(in the rows, 128 means zero)
The rows of Z fall into a few groups, which share some directions, and each row is roughly a mix of its group's hidden directions.
Z (130 x 13):
[[104 157 142 146 143 185 132  88 133  89 124  84 144]
 [122 154 112 135 111 179 184  93 142 116 151 112  92]
 [157 157 165 170  78 118 161  96 111 121 148 139 110]
 [162 127 156  98  59 124 117 154 145 106 129  91 139]
 [157 132 190 106 179 102 118  98 119 122 118 149 102]
 [198  99 152 100 152 132 128  96  92 133 113 109 123]
 [167 134 177 157 127 138 101 144 137  85 130  74 138]
 [106 145  68 147 103 143 125 173 130 126 176 139 155]
 [120 191 121 147 100 134 140 123 125  98 121 193 127]
 [137 134 130 147 139 136  72 167 121  96 129  93 184]
 [128 164 101 153  93 161 133 132 153  99 160  72 141]
 [110 189 131 120 106 152 132 117 126 115 158 186 161]
 [ 94 198 152 163 148 142 130 155 143  98 123 125 107]
 [112  93 122  92 157 120 146 106 112 118 142  72  77]
 [120 110 121 108 129 141 135 147 178 179 154 156 181]
 [106 102 181 190 117 109 125  95  98 142 119 139 115]
 [145 130 135 135  86 145 136 140 198  91 108  99 153]
 [132 120 102 178  77 170 172 149 130 112 139 115 117]
 [101 140 159 102 140 170  79 164 141 106 158 154 151]
 [ 85 108 192 110 137 130 143 112 142 151 138 150  81]
 [149  80 154 132 127 169  93 137 137 127 175 112 171]
 [108 172 118 142 118 135 154  80 109  75 124 108  91]
 [171 138 130  89 147 131 168 105 126 141 153 157  72]
 [ 71 131 136 193  91 122 115 142 125 135 105 108 107]
 [140  47 110 137 125 123 127 137 104 167 102 105 144]
 [ 99  84 138 154 153 142  82 141 119 137  92  76 123]
 [110 198 105 143  99 117 160 130 162 108 156 146 120]
 [ 92 119  88 130 172  82 132 119 136 134 104 161 170]
 [138 101 165 163 110 120 116 182 133 185 143 109 128]
 [102 105 128 181  69 143 171 122 140 129 103 114 113]
 [ 79  87 126 135 147  79 158 108 130 149 107 101  97]
 [135 158 111  80 178 111  99 135 121 135 174 164 135]
 [ 99 165  87 115 126 108 147  85 130  68 108 124 131]
 [155 189 143 174 108 133 178 144 127 112 132 119 110]
 [144 171  90 139 145 135 167  61 117 110 112 136 130]
 [149 111 123 125 106 158 153 134 159  95 105  74 178]
 [ 74 121 111 126 147  98 193 148 116 149  98 123 121]
 [145 143 146 150 102 140 183  76 146 116 120 107  84]
 [119 134  91 119 139 145 168 100  94  89 115  76 157]
 [131 126 151 157 153 147 113 144 107 187 161 151  80]
 [139 114 132  75 119 161 105 128 163 144 175 111 173]
 [ 84 175 114 109 129 137 173 108 108  99 149 163 102]
 [164  98 152 128 116 133  74 142 136 145 126  87 179]
 [137 139 164 115 102 130 153 157  90 136 131 201 133]
 [137 123  84 105 140 138 126 176 108 179 150  86 147]
 [100 137 106 163 144 137 172  90 140  83  99  99 152]
 [104 111 110 118 127 112 169 173 159 174 102 131 171]
 [135 174 122  99 106 167 133 162 134 125 144 158 186]
 [163 120  89  99  81 129 107  90 147 123 149  83 123]
 [128 160 138 140 112 140  99  74 141 104 167 180 114]
 [121 150 156 114 122 112 113  84  93 102 136 174  76]
 [ 82 138  74 118 141 159 164 100 112 143 132 170 130]
 [124 141 148 164  87 100 102 141 139 138  88 141 187]
 [155 171 141  82 163 169 119 174 131 100 128 128 130]
 [128  58 130 105 106 126 120 158 120 164  79 120 123]
 [127 144  98 109 164 152 111 106 175 120 125 193 116]
 [104 180 112 108 149 175 135  99 143 110 175 106 129]
 [107 122 186 109 158 152  95 104 136 115 102  79 138]
 [ 89 153  94 168 171 130 142 102 169 121 115 162 119]
 [103 180 128 122 112 149 144 140 128 137 148 183 181]
 [138  86  90 140  84 115 170 148 130 161 148 148 160]
 [179 106 117 118 178 175 124 157 117 147 162 122 111]
 [116 154 144 144 103 141  94  91 168  97 186 114 132]
 [196 135 133  80 107 141 148 145  88 132 105 135 114]
 [165 139 118 109 108 196 142 135 132 109 141  73 120]
 [ 96  93 149 134  57 133  90 132 108 143 138 157 130]
 [151 112 131 151 111 127 100 142 184 169 126 162 174]
 [151 141 117  83  78 129 127 129 161  76 114  99 152]
 [152 177 173 130 146 171 128 155 137  94 165 134 140]
 [158 117 142  66 117 134 118 111  60 110 141 128 122]
 [123 125  86  79 129  92 151 127 106 147  77 155 105]
 [ 84 177 124 157 148  96 147  92 162 111 149 149 118]
 [181  92  84  85 134 138 131 159 101 151 111 141 122]
 [ 99 150  87 158 100 119 126 143 141 128  90  73  94]
 [150 121 187 166  85 146 142 150  88 135 136 154 131]
 [145 126 122 142 144  73 121 154 107 137 141 202 132]
 [106 156  96 155 112 105 120 174 186 157 134 106 128]
 [ 79 105 129 111 103  96 137 107 183 160 132 135 162]
 [122 122 131  90 166 103 101 162 116 152 162 186 126]
 [148 129  84  66 149 159 130 102 136  92 118 141 157]
 [124 120 130 120 151 100  91 153 122 186 148 183 108]
 [158 149 136 141 123 147  90  82 116  84 154 146  81]
 [164  84 141 103  71 128 107  91 107 141 155 142 138]
 [138 137 187 123  88 110 105 108 111 106 136 160  80]
 [103 112 109  63 149 146 116 158 124 165 163 156 116]
 [127 156 108  83 131 132 130  78  84  82 131 142 103]
 [176 146 120 151 114 134 109 124 116  77 102 131  69]
 [142 122 125 163 127 173 138 173 163 165 140  79 134]
 [165 109 100 169 148 123 149 161 151 146  92 156  88]
 [145 125 119 191  63 113 156 150 143 115 132 116 118]
 [124 150 100 151 133 132 166 139 160 141 124 204 108]
 [ 52  96 156 107 141 124 118 127 129 164 115 159 125]
 [ 99 138 133 194 141 134 145 111 189 116 107 145 122]
 [104 128 144 102 120 142 104  81 158 141 191 149 154]
 [ 89 144  76 147 120 121 129 161 123 135 171 176 150]
 [168 142 158 110 130 154 160 184  93 130 124 167 139]
 [125 167 158 112 113 157  94 114 102 114 170 135 181]
 [ 94 120  67  98  81  92 133 114 138 147 119 151 120]
 [115 161  99  83 136 127  94 124 130 112  82  94  86]
 [154 105 143 159 148 189 127 159 157 174 143 121 122]
 [113 172 139 127  98 130 135 166 108 126 104 138 199]
 [118  82 166 149 148 153 105 138 102 114  72 119 157]
 [150 106 186 121  97 160  73 116  99 121 135 116 121]
 [123 147 106 111 146 162 151 116 155 138 178 190 110]
 [147  97 136 164 151 101 121 143  89 129  85  79 101]
 [101  93 204 122 131 113 122 108 140 141  91 118 104]
 [114 164 145 144 172 126  98  89 146  99 115  81 100]
 [121 110 126 178  63 127 156 124 146 125  95  90 125]
 [ 98 135  71 149  84 143 116 159 140 127 140  96 166]
 [130 106 171 159 135 142 122 102 117 103  63  93 144]
 [ 76  91 133 179  85 133 157 133 127 139  96 143 126]
 [ 65 176 136 131 108 136  84 129 155  99 142 136 111]
 [154 130 156 122  95 166 141  97 155  62 110 118 128]
 [197 129  95 112  91 126 156 101 138 127 151  95 130]
 [152 138 157  96 113 156 122  82  98  82 134 152  90]
 [133 200 121 122 109 118 154 106 158  99 166 149 118]
 [114 107 116  63 136 154  72 162 119 129 103 125 128]
 [154 117 143 106 147 184 133  80 134  82 117 162 125]
 [140 102 146 138  66 122 128  95 126 138 180 162 150]
 [113 134 158 139 131 110  63 164 140 111 137  92 171]
 [ 87 150  73 119  75 111 108 121 152 124 116 105 101]
 [110 127  68 159 102 113 137 166 116 140 148 176 149]
 [128 132 153  84 143  97  67 166 146 142 161 115 139]
 [150 112 118 177 136  99 141 170 122 143  63 124 118]
 [199 139 130 139 112 154  82 134 120  88 119 119 104]
 [174 127 141  87  84 151  98 172 151 141 149 111 121]
 [145 123  87 103  96  64 139 115 139 170 104 140 117]
 [100 123 103 147 168  96 121 157 100 194 144 137 128]
 [126 123 124 140 173 124 152 125  69 110 121 104  68]
 [106 104  98 121 167 125 178 119 149 148 143 150  73]]
Each list below has two rows that fit no group; the rest each fit one group, if only roughly. Name those rows in the order they come.
    q123: [151 156 159  93 201 147 122 117 137  96 142 121 136]
    q857: [130 133 190 172 167 142 114 117 112  80 120 136 137]
    q584: [151  94 110 128 190 147 151 148 112 151 143 113  80]
    q515: [162 178 116 148 100 149 114 144 150 105 120 189 135]
    q759: [137 164 156 144  82 132  76 103 130 108 136 148 173]
    q650: [189 133 121 159 125  84 160 110 111 119  98 161 111]
    q166: [135  94 127 102 112 106 107  96 131 103 122  60  90]
    q352: [146 136 129  88  92 145 177 120 100 108 135 146  72]
    q850: [134 111 148  94 135  86  99 141  73 167 148 158 118]
    q116: [171 124  70 101 111 167 134 166 128 135 159 108 119]
    q299: [129 150 125 128 159 169 143 151 113 164 165 179 166]
    q361: [188 147 137 151  97  97 153 143 144 117 167 135  89]
    q209: [ 77 132 167 114 145 131  86 167 143 137 177 133 134]
    q947: [ 73 155 136 164 138  92 163 123  93 137 110 161 141]
    q520: [184 107 160 162  97 121  96 153 120 152 148  93 127]
  q352, q520
    q614: [108 146  98  99 148 112 146  91  58 103 133 110 124]
    q768: [ 93  91 118 115 118  91 163 141 153 145  80  85 130]
    q250: [126  96 100  70 132 138 161 162 142 133 120  75 120]
    q820: [139 170 142  85 117 167 123 110 111  77  95 117 155]
    q562: [156  78 137 106 121  87 128 162 118 158 100 168 105]
    q11: [115  85  70 125 144  89 167 125 135 166 116 139 143]
    q318: [ 98  95 155 134 150 117 111 169 114 148 142 195 124]
    q561: [140 126 136 100  87 134  78  75 156  93 152 116 126]
    q559: [142 129 111  40 143 135 111 142 115 126 110 162 131]
    q34: [ 92  89 129 100  91 110  88 104 157 146 168 123 151]
  q820, q34
    q655: [ 88 135  95 142 205 110 137 122 157 119 112 110 126]
    q678: [120 172 104  99 172  87 124  98 124  87  99 137 118]
    q311: [ 96 103 130 152 133 161 101 175 160 126 166 124 173]
    q251: [117 134 149 168 124 131 146 132  66 154 150  83  94]
    q606: [103 132 119 104  94  64 114  81 166 120 127 118 140]
    q215: [161 117 126  80 125 153 125 193  96 139 106 150 140]
    q859: [139 120 142 128 191 146 124 116  79 118 118 185 135]
    q14: [158 143  65  94 121 102 103 171 135 144 156 135 140]
    q313: [194 117  83 121 103 110 165 121 119 142  98 133 101]
    q23: [108 168 142 172  71 144 134 181 126 119 118 125 114]
  q678, q606
    q106: [105 159  94 123 176 149 124 126 106 112 169 173 158]
    q452: [141 127 166 162 109 106  65  89 104 107 119 107 132]
    q286: [130 168 191 120 160 158 124  94 148 118 120 124 164]
    q293: [135  89 133 118  94 137 171 151 135 159 145 154  70]
    q394: [ 97 134  90  97 114 153 112 182 163 123 155 146 159]
    q816: [171 110  86 113 156 162 157 166 147 133 122 124  85]
    q912: [121 150  97 109 111 143 172 177 162 144 112 164 160]
    q927: [143 142 148 141 207 123 136 111 120 117  93  93 107]
    q449: [106 137  67  91 176 111 135 106  92 128 125 140 149]
    q262: [114 164 159 126 123 126  64 123  80 134 157 147 105]
    q501: [130 142 121 154 156 197 156  88 149  96 124 122 105]
  q286, q262
    q13: [ 88 130  93  85 119 123  65 114 156 114 121 103 116]
    q849: [136 114  87 116  70 122 142 150 169 149 157 157  99]
    q58: [120 139 100 106 174 166 173 146 111 141 165 156 100]
    q747: [ 99 137 157 167 119  87 124 123  80 143  89 115 165]
    q143: [141 134 114 134 100 111 144 186 156 134  68 128 162]
    q260: [127 144 150 178 116 147 180 120 134 107 169 146  87]
    q398: [105 174 157 121 172 144  94 103 138  96 156 103 152]
    q547: [138 159 124  96 155 183 143 158  95 131 171 138 154]
    q697: [168  64 158 124 103 144 125 139  88 150 126 149 152]
    q773: [114 170  86  79  91  96 126 136 133 100 132  91 135]
    q63: [181 105  89  77 148 141 135 150 163 144 131 110 146]
    q546: [162  86 108  91 136 136 133 160 143 126 111  66 103]
  q849, q63
    q380: [152 200 151 106 141 127 159 121 117  98 129 162 104]
    q160: [123 138 148 157  67  81 114  80 128 120  98 128 134]
    q668: [ 86 152 135 134 184 174 124 100 107 102 136 148 153]
    q745: [168 116 142 152 165 133 138  98  83  99  78 143 142]
    q269: [135  83  97 128 165 150 106 144 158 134 133  69 155]
    q339: [ 81 168  99 184 136 117 160 114 140 118 121  96 115]
    q811: [165 115 139 153  78 131 158  96 119  99 120 148  76]
    q356: [ 63 129  97 155 142 114 143 166 130 148  82 135 115]
    q333: [ 98 141 150 136 147 132 125  67 113 122 185 155 100]
    q82: [122 148 153 111 191 123  77 122 113 108 132 134 173]
    q516: [133  85 132 107 119  98 125 136 137 113  90  54 114]
    q366: [121 155 151 131 216 119 124 103 135 109 110 115 124]
  q160, q811
    q590: [160 121 159 125 135 194 132 106  89 128 147 135  85]
    q137: [117  79 187 154  94 121  80 125 130 119 111 122 122]
    q789: [133 151 127 118 127 169 124 185 186 166 144 124 120]
    q647: [161 141  77 106 110 152 179 119 134 140 156 135  86]
    q495: [140  94 131 185 102 152 150 174 125 153 149 105 154]
    q982: [152 114 152 102 145  74 137  93 122 157  90 158  99]
    q612: [147 131 147 148 155 130 116 150  52 112 115  83 123]
    q931: [108 152 123 110 117  79 118 124  57 139 152 124  96]
    q259: [129 161 149 161 163 153 102 123  82 139 168 157 160]
    q448: [129  76 147 133  78 170 138 162 142 134 119  95 101]
    q182: [ 54 122  95 108 102 143 134 144 146 162 159 139 126]
    q70: [ 62 136 110 181 131 118 105 129 157 125 116  92 114]
    q550: [112 127 155 151 175 128 120  95  64 128 158 103 110]
    q92: [183 118 155  94 162 138 165 151  97 140 126 163 139]
    q172: [125 137 164 145  88 110  71  78 111 103 134 108 134]
  q137, q789
    q526: [171  94 116 100 153 198 131 137 130 131 133 114 157]
    q728: [ 61 139 122 111 112 103 102 112 116 137  97 164  89]
    q738: [130  88 151 140  79 130 176 145 145 156 118 139  81]
    q861: [100 115 176 161 127 124  72  80 123 121 126 108 105]
    q619: [106 146  98 128 106 100 183 160 127 117  69 135 118]
    q846: [ 82 138 159 177 143 147 117 182 114 124  94 113 121]
    q90: [154 112 160 146 123 124 104  52 134 119 165 103 129]
    q319: [126  95 114 115 111  76  88 181 126 162 119 144 150]
    q897: [142 156  88  90 169 160 139 135 135  92 160 146  95]
    q883: [106 111 135 200  84 123 119 113 138 135 142  82 121]
    q570: [106 108 156 133 136  93 117  94  83 107 119  74  97]
    q552: [128 145 112 111 157 175 166  84 122  89 145  91 114]
    q426: [198 149  80 150 106  92 148 119 121 119 118 126 136]
    q48: [ 64 106  92 149  92 116 101 125 165 136 151 125 142]
  q897, q552
    q699: [100  78 100 133  99 143 110 187 118 158 105 117 144]
    q698: [115 126 129 155 153 121 157 184 103 170 102 135 174]
    q611: [163 134 184 128  84 142 125 119  82 131 135 166 107]
    q991: [179 127 100 109 148 170 148 190 120 128 119 119 109]
    q104: [105  95 103 143 168 102 147 142 109 169 114 112 183]
    q922: [137 154  88  85  85 146  93 142 146 103 135 106 168]
    q920: [ 92 114 131 115 131 128 128 181  86 145  85 176 119]
    q27: [ 88 106 121 157  99 121 124 178  97 157  79 140 122]
    q371: [ 93 140 109 152 116  69 126 142 183 121 103 136 156]
    q906: [140 105 182 171 140 124 158 128 100 115 121 178 100]
    q422: [134  86  96 138  88 107 142 127 120 161  61 126 127]
    q349: [131 112 171 131  83 113 141  92 118  67 104 113 146]
    q111: [ 96 142 121 145 151 101 150 159 146 154  72  79 133]
    q890: [118 183 120  82 102 119 144 150 113 118 109 181 106]
  q922, q111
    q408: [101 144 198 106 158 127 117 113 151 128 165 127  94]
    q62: [131 145 145 132 102 135 132 116  53 129 148  95  81]
    q652: [112 151 147 123 131 193 125 132 150 105 175  84 116]
    q819: [139 122 180 146 136 104 124 157 118 123 172 185 103]
    q370: [ 98  86 120 136 177 117 163 136 140 189 142 127 130]
    q740: [112 120 124 101  93 120 102 160 105 179 183 104 133]
    q341: [118 141 170 125 191 160 124  81 111  98 112 125 132]
    q524: [115 133  70 110 132  98  85 161 124 144 142 148 175]
    q400: [109 143  97 158 165 137 120 148 171 174 145 167 104]
    q891: [ 61 137 167 117 128  96 109  91 159 152 123 125 117]
    q306: [116  70 143 160 148 146 121 150 122 179  89 104 126]
  q740, q306
    q808: [155 153 143  94 176 119 169 140 100 129  92 169 115]
    q489: [147 139 163 158 123 148  74 113 128 142 157 155 181]
    q795: [150 139 124 153 122 192 133 137 198 120 128 111 124]
    q488: [112 130 175 134 110 151 168 109 155 112 111 132  63]
    q383: [137 125 146 188  82 116 146 122 153 125 115 183 116]
    q796: [141 111  98  81 154 136 158 128 102 159 141 175  89]
    q6: [130 177 128 151 149 162 142 142  96 131 153 191 142]
    q314: [101 139 127 183 142 101 157 141 135 158 103 186 135]
    q428: [191 119 106 120 121 173 128 175 168 138 125 132 141]
    q637: [149 152  93 101 115 157 161 195 147 127 105 136 146]
    q461: [110 113 141 184 165 104 118  86 115 154 144 169 110]
  q488, q383
    q979: [117 131 162 153 114 101  89  76  93  98 128  92 114]
    q763: [ 91 153  94 133 163 129 160 130  83 150 163 161 106]
    q105: [168  85 123 162 135 163 145 166 132 145 135  85 157]
    q529: [190 134 117 110 166  89  98 120 104 115  95 136 153]
    q41: [126 116  94 109  79 108 153 155  95 158  81 145 105]
    q210: [197 168 137  97 103 122 153  96 118 119 144 149 113]
    q451: [118  92 154 173 141  86 100  91 106 131 111  97 102]
    q67: [134 140 157  67 105 155 108 154 103 115 138 181 126]
    q676: [107 124 113 118 151 175 162 147 156 170 183 139 127]
    q601: [ 99 103 135 106 130 196 121 173 134 132 170 113 123]
    q441: [165 119 142 108 155 199 117 110 122 134 148 161  97]
  q763, q676
    q169: [ 77 156 145 140 151 112 153  97  65 117 146 137 118]
    q415: [156  93  95 134 168 139 165 172 126 146 116 112  86]
    q50: [138 151 190 135 164 114 153  83 120  91 135 112 109]
    q257: [112 104 102 110 103 156 121 208 126 144 120 136 153]
    q201: [139 127 150 168  63 127 138 149  86 144  99 123  98]
    q244: [163 124  77 106 154 102 134 130  87 145 123 182 141]
    q103: [ 84 128 125 126 139 118 144  71 150 134 168 170  94]
    q715: [156 112 160 113 133  72  73 157 130 136 108 106 150]
    q633: [143 163 143  90  67 125 137 109 145  91 163 130 104]
    q281: [166 170 106 171 141 123 107 142 113  83 141 127 172]
    q946: [163 124 132  96 130 183 135 122  71 131 153  94 110]
    q456: [ 90 146 151 120 121 117 112  64 100  91 158 135 102]
    q841: [144  81 107 127  91 124 132 113 150 137 190 145 166]
    q46: [158 145 116 127 178 151 133 112 170 100 144  72 137]
  q50, q633
    q191: [ 96 157 128 144 159 168 119 123 135 129 203 112 130]
    q894: [127  93 121 102  84 102 113 103 197 128 120 106 124]
    q402: [ 68 145 141 151 114 143 125  86 149 116 105  81 153]
    q29: [104 116 177 177  91 154 135 137 149  98 138  88 119]
    q905: [139  67 157 116 137 142 161  87 136 138  84 112 107]
    q134: [111  82 105 106 135 110 163 153 179 174 116 115 138]
    q780: [ 95 163  93 126 175  86 167 132 134 131  97 149 111]
    q373: [113 121 106 173 169 141 132 162 170 183 134 126 138]
    q804: [142  70 132 113  99 110  96 109 174 129 116  82 122]
    q272: [155 153 196 132 158  92  99 100 138 103 123 112 126]
    q287: [126 107 146 132 174 117  88  62 154 117 136 100 129]
    q656: [105 123 146  95 183  94 100 117 105 146 123 177 147]
  q191, q905
    q787: [127 137 160 159 186 148 102 126  91  90 110 137 159]
    q132: [ 95 135 168 104 191  88 114 134 123 141 115 143 161]
    q379: [ 83 112 133 169 165  87 160 130 101 165 105 130 126]
    q761: [144  96 146 167 184 132 117 103 130 129 110  70 127]
    q564: [200 111 143 102 108  88 118 151 139 141 123 105  99]
    q156: [111 170  83 145 163 169 145 117 113 141 151 109  86]
    q148: [169 130 118 104 136 205 123 121 172 111 131 128 116]
    q791: [ 77 121 101 150 149 113 153 133 105 167  99  78 144]
    q465: [160 130 142 121  79 131  75 100 157  86 129 106 109]
    q133: [136  81  98 165 106 146 150 143  97 127  71 140 146]
    q998: [118 119 125 111 119  65 100 153  73 166 145 134 129]
    q721: [142 101 137 133 147 159 149 198  95 152 100 138 149]
    q9: [ 75 140  92 163 143  70 142 132 118 148 118 116 155]
  q132, q791
    q220: [105 114  81 108 119 178 103 155 123 130 122  85 168]
    q124: [ 93 161  64 127 150 120 153 140 117  94 115 126 167]
    q189: [ 89 156 157 101 145 154 130 110  97 113 181 165 142]
    q563: [122 134 138 125  57 109 104  73 126 120 155 140 104]
    q533: [ 82 159 151 119 118 142 115 104 166 124 147  63 131]
    q793: [119 121  87  87 113 170 133 165 136 151 180 139 106]
    q571: [120 139 106  78 144  87 107 118  68 129 139 159 109]
    q585: [101 140  85  65 162 112 123 157 136 125  93 148 121]
    q481: [124 171 131 111 190 129 115  90 166  96 148 111 126]
    q753: [ 99 147  82 111 170 155 105 132 108 116 158 154 172]
    q173: [151 128 191 142 164 148 105 113 116  90 100  94 141]
    q858: [ 57 140 116 122 182 109 104 127 153 125 105 146 129]
    q828: [133 133 103 113 183 160 172 151 106 142 156 150  91]
    q470: [103 145 145 193 128 120 127 145 150 167 144 140  78]
  q124, q189
    q572: [108  89 122 128  88 143 123 195 103 158 103 134 141]
    q55: [ 90 151 151 121 169 125  88  90 127 102 102 103 167]
    q573: [106 119 115 114 184 142 181 162  92 160 141 119 129]
    q713: [208  98 139 125 121 130 161 114  91 149 135 125 136]
    q198: [182  95 129  94 138 187 112 140 152 143 132 155 135]
    q473: [126  91 126  96 170 155 139 151 119 171 169  98 155]
    q835: [ 61 163 100 109 136 114 125 165 142 127  93 148 106]
    q235: [163 144  90  98 125 100 178 129 113 178 148 153 126]
    q574: [149 118 129 167 141 107 116 205 115 145 106 111 156]
    q868: [147 148 127 204  90 115 137 129 132  89 116 110 150]
    q968: [132 135 121  97 148 168 143 168 122 163 166 131 184]
    q435: [178 166 146 115 176 148 122 126 126  88 171 124 116]
    q934: [102 115 130 161 132 209 161 125 111 102 120 118 126]
    q136: [ 86 164 107 154 118  78 121 129 183 117 115 152 121]
  q235, q574
